These are runs of 3 systems, one row a step. Runs of the same system follow the same rule from any start.
In the rows, zero is written as 128.
trace 1, q_655, 10 rows:
[[126 171 122 139 100  92 143 135 112 142 136 130 141 174  82 135 122 119
   96 129 178 167 113 115 115  79  89 108]
 [ 98 198 125 140 110  90 146 151 114  97 122 161 142 146  93 136 126 127
  126 130 195 179 103 118 131  81  91 116]
 [ 77 192 138 130 123  97 148 154 118  63 111 188 144 111 111 132 131 144
  157 138 199 170 102 128 153 104 103 132]
 [ 82 168 151 124 138 121 149 143 129  47 110 180 140  88 143 120 128 156
  183 155 194 145  98 143 161 130 131 140]
 [ 97 139 156 116 155 141 131 143 145  56 109 174 141  66 160 123 129 159
  194 151 158 122 116 139 164 154 144 148]
 [115 104 157 117 157 155 114 132 157  84 123 154 124  68 162 118 134 154
  179 150 113  95 144 144 150 173 156 147]
 [141  78 151 118 148 166 110 116 161 126 137 119 121  92 160 114 136 149
  153 129  72  78 152 140 136 181 160 143]
 [160  63 150 115 130 165 105 101 162 168 148  86 116 131 149 112 136 137
  122 127  65  76 164 134 110 175 161 129]
 [168  75 145 124 109 149 107  95 157 197 152  65 116 169 117 114 132 128
   94 111  72  92 160 132 101 152 140 115]
 [167 109 142 130  93 128 114 103 140 202 164  62 125 192  96 119 130 130
   70 107  94 117 149 119  96 122 118 120]]
trace 2, q_896:
[[138 103  33 141 147 128 145  99  72 159  98 112  93 118 168 132 130  79
   94 104  98 141 102 118 135 110 142 124]
 [144 100  33 140 147 130 145  98  72 161 100 110  92 116 172 132 130  79
   98 107  93 133 100 121 142 116 146 128]
 [147  93  37 138 151 133 141  98  73 162 100 109  92 111 174 133 127  79
   96 112  97 131 100 119 139 122 150 128]
 [146  92  35 137 150 139 146  98  74 156  99 108  94 104 182 128 134  85
  103 109  91 125  98 121 145 124 157 135]
 [139  97  38 135 157 140 143 101  79 151  97 114  94 100 182 127 129  83
  109 112  94 126 100 124 145 125 159 135]
 [137  99  36 135 157 136 143 107  77 144  90 125  94  92 187 135 130  84
  113 116  98 130  98 122 149 124 157 136]
 [128 102  35 139 154 130 147 102  70 141  90 125  91  97 185 132 129  84
  115 116 106 134  94 121 153 121 153 132]
 [131 108  33 142 156 133 150 113  68 137  91 132  94  95 182 130 127  81
  112 110 108 144  86 118 151 114 156 134]
 [129 112  34 139 153 129 150 110  69 139  90 133  93 104 174 134 130  82
  112 114 109 146  91 119 145 110 145 126]
 [129 111  32 142 147 124 150 104  67 144  94 127  92 110 173 133 133  81
  105 108 110 147  92 121 140 110 144 127]]
trace 3, q_904 (10 x 28):
[[166 108 132 131  98 130 111 105 134 208 161  65 120 188  97 125 132 125
   68 107  92 115 148 117  99 121 120 116]
 [158 125 154 128  89 125 116 114 145 196 163  68 133 199  85 121 129 138
   67 113 105 121 151 121  98 112 109 115]
 [152 131 156 130  85 117 121 121 142 184 160  76 139 202  77 126 130 136
   76 117 123 130 141 117  97 108 106 110]
 [153 144 158 129  85 108 124 123 138 173 157  94 143 200  71 130 122 135
   80 123 142 146 140 117  97 104  95 110]
 [146 156 138 135  87 102 131 123 127 176 152  99 141 193  76 132 119 122
   78 121 151 151 134 112 101  87  95 105]
 [146 155 119 142  93  97 141 123 114 174 142 100 135 189  82 135 117 112
   78 117 151 158 124 107 105  85 100 110]
 [143 152 103 142  96  99 137 121  99 175 139  95 123 190  94 133 126 105
   73 115 144 158 110 110 110  80 105 108]
 [143 139  86 141 100 103 136 114  96 187 130  92 116 186  98 131 130  99
   65 105 125 155 116 110 107  85 105 108]
 [151 125  81 140 102 110 131 104  97 196 131  87 106 179 104 132 125  90
   68  98 109 148 124 110 106  92 114 105]
 [161 112  84 136 110 117 123 100 104 206 140  77 107 176 105 131 126  94
   64  98  90 137 136 108 102 104 118 109]]
trace 4, q_655 (10 x 28):
[[ 81 186 182 129 105  97 131 156 153  73 133 177 153 141  85 124 130 163
  159 146 192 160 125 138 131 113  97 125]
 [ 85 174 189 122 119 112 136 159 158  57 130 180 156 113 109 120 123 171
  181 150 187 145 122 140 141 133 116 131]
 [ 95 150 199 115 132 134 131 157 161  60 138 171 156  99 127 121 124 173
  186 159 171 121 126 142 143 149 131 143]
 [118 131 203 112 134 148 118 148 172  77 143 151 157  93 135 123 123 182
  178 163 146  96 146 139 147 165 144 153]
 [142 114 207 112 128 158 107 133 176 109 158 122 154 105 131 115 127 172
  158 153 122  83 156 135 135 172 147 149]
 [151  99 205 113 114 160 105 124 180 146 170 102 144 134 121 110 127 166
  129 145 102  72 165 129 120 167 154 142]
 [160 102 199 120 103 150 108 118 177 169 171  80 140 165  97 111 127 162
  109 128 100  87 166 128 108 155 136 135]
 [155 120 197 126  91 131 104 122 173 174 168  79 143 187  83 116 130 158
   95 122 108 108 160 130  99 138 113 126]
 [148 137 182 126  86 111 117 119 158 169 160  87 147 196  72 122 132 149
   94 121 131 126 153 129  97 113  96 109]
 [130 164 176 128  87 100 127 133 151 143 158 114 150 188  71 129 124 143
  103 128 163 144 143 123  94  96  91 104]]
trace 5, q_896, 10 rows:
[[171  83 102 133 120 140 111  87 128 211 141  69 107 163 127 125 136 108
   80 108  63 107 150 122 100 133 132 116]
 [171  59 115 122 131 156 113  90 140 187 133  74 109 139 156 116 134 113
  100 118  59  82 147 132 118 161 158 121]
 [151  61 119 122 150 166 109  97 139 150 126  97 108 101 171 111 140 130
  133 124  63  76 144 138 130 180 168 141]
 [123  80 121 119 158 164 115 112 137 111 110 133 109  77 177 111 136 139
  160 127  79  91 137 145 149 178 163 150]
 [101 111 112 122 164 150 128 125 134  72 100 165 112  62 180 119 133 137
  181 138 116 117 118 148 161 161 154 144]
 [ 90 140 105 125 154 128 144 129 114  58  84 185 120  64 169 126 132 125
  184 145 154 140  99 144 164 141 139 135]
 [ 85 167  95 133 146 104 153 146  99  63  95 187 130  87 150 130 127 122
  165 139 177 165  87 132 163 111 122 136]
 [ 94 182  90 138 134  99 149 150  87  88 101 168 134 121 122 137 124 120
  141 134 183 178  89 125 152  86 101 129]
 [112 172  85 148 115  89 146 140  87 125 110 138 129 158 112 139 124 107
  106 121 175 180  91 126 131  75  97 116]
 [133 154  94 146 105 102 138 118  91 168 124 102 122 183  99 131 128 102
   75 110 145 163 109 110 116  77 106 110]]
trace 6, q_904, 10 rows:
[[ 99 123 126 121 158 144 128 130 137  65 100 170 120  57 177 121 128 142
  187 145 126 111 119 146 160 162 151 146]
 [102 113 129 117 165 148 122 131 137  64 105 172 122  61 177 124 134 143
  185 146 123 115 123 148 154 169 154 147]
 [107 117 142 117 161 148 123 134 144  68 107 166 126  62 164 118 137 147
  189 147 123 108 126 149 152 168 152 149]
 [106 115 148 119 159 152 124 137 151  66 109 165 130  62 165 121 130 152
  192 150 132 107 125 144 158 165 151 150]
 [102 123 150 119 158 146 125 138 152  60 111 172 135  67 163 121 132 155
  192 154 139 108 125 143 155 168 145 150]
 [ 99 126 161 118 154 142 125 140 146  54 112 172 138  67 162 120 129 159
  191 154 147 112 117 142 163 160 145 149]
 [ 97 132 151 118 154 144 130 143 143  57 109 177 134  68 162 124 129 158
  189 152 152 116 113 147 162 156 149 148]
 [ 95 133 148 122 159 136 132 145 141  53 100 181 137  68 166 120 129 152
  195 153 153 119 114 148 163 156 145 147]
 [ 94 128 132 120 158 140 133 139 135  56  98 172 129  62 167 119 129 144
  194 153 148 123 108 149 162 154 145 145]
 [ 94 125 126 118 161 135 131 133 134  57  99 181 123  64 171 120 133 143
  193 145 141 125 111 146 160 156 148 144]]

Which system made each run below?
trace 7, 4 rows:
[[146  84 172 114 131 163 105 116 178 143 162 102 134 116 139 113 127 157
  137 133  86  78 164 133 123 174 157 140]
 [168  76 172 116 112 155 109 107 171 179 164  78 130 156 126 115 129 145
  107 126  78  79 165 131 108 159 149 127]
 [159  97 173 127 100 145 109 109 162 195 161  61 130 187  99 112 131 148
   86 116  89  99 163 125 101 141 124 124]
 [158 127 161 131  90 118 117 118 148 192 161  72 134 202  81 117 128 137
   74 116 113 122 146 118  95 113 109 117]]
 : q_655
trace 8 (4 x 28):
[[138  70 126 121 150 165 110 105 144 139 123 114 111  89 174 113 134 136
  146 125  71  80 143 140 135 183 169 145]
 [107  96 121 121 165 158 121 124 141  93 113 152 111  65 175 117 135 141
  171 132  93  98 127 149 151 174 160 146]
 [ 91 124 112 123 161 137 135 126 124  64  94 173 119  59 175 120 133 131
  191 151 136 122 105 146 160 153 150 141]
 [ 85 150 104 129 150 119 149 132 109  54  93 185 128  76 160 127 130 130
  179 149 173 153  94 137 167 126 137 138]]
 : q_896
trace 9 (4 x 28):
[[ 97 183  83 140 132  92 153 147  85  95  98 161 129 131 127 140 124 110
  132 125 180 180  87 126 145  85 104 127]
 [ 88 169  90 134 145 108 156 143  91  65  90 180 130  86 142 135 125 116
  157 141 182 165  88 129 161 106 123 136]
 [ 94 141  91 127 156 123 150 130 106  62  87 188 121  65 174 127 130 122
  179 144 162 148  92 138 164 130 142 131]
 [ 97 114 103 123 164 142 129 123 121  75  90 171 109  62 184 117 133 128
  181 137 120 121 107 148 167 157 153 142]]
 : q_655
trace 10, 4 rows:
[[143  64 104 124 155 163 113  98 129 140 109 108 100  90 186 114 138 127
  145 128  67  86 137 138 140 171 167 147]
 [165  60 101 125 141 159 113  86 131 179 117  82 102 120 177 117 134 114
  111 120  62  89 137 130 126 163 162 132]
 [175  70  93 128 128 144 116  82 120 206 133  71 101 147 149 122 133  94
   81 111  64 100 142 121 109 137 150 113]
 [166 101  79 139 115 121 125  91 108 209 136  72 103 166 119 134 130  89
   69  98  79 126 142 111 106 116 119 115]]
 : q_655
trace 11 (4 x 28):
[[173  63 110 125 123 146 111  90 139 202 137  65 106 157 137 123 130 110
   88 113  61  95 152 127 105 146 140 117]
 [168 109 101 134 105 130 120  98 122 212 147  73 112 174 106 128 130 103
   67 102  80 122 145 111  96 115 122 110]
 [155 135 102 143  99 109 134 112 104 196 143  87 118 190  93 131 129 106
   61 106 122 144 124 107 106  88 108 111]
 [129 158  99 141 102  93 148 131  96 160 123 111 129 180  98 138 128 107
   81 115 162 171 107 110 120  74 101 110]]
 : q_655
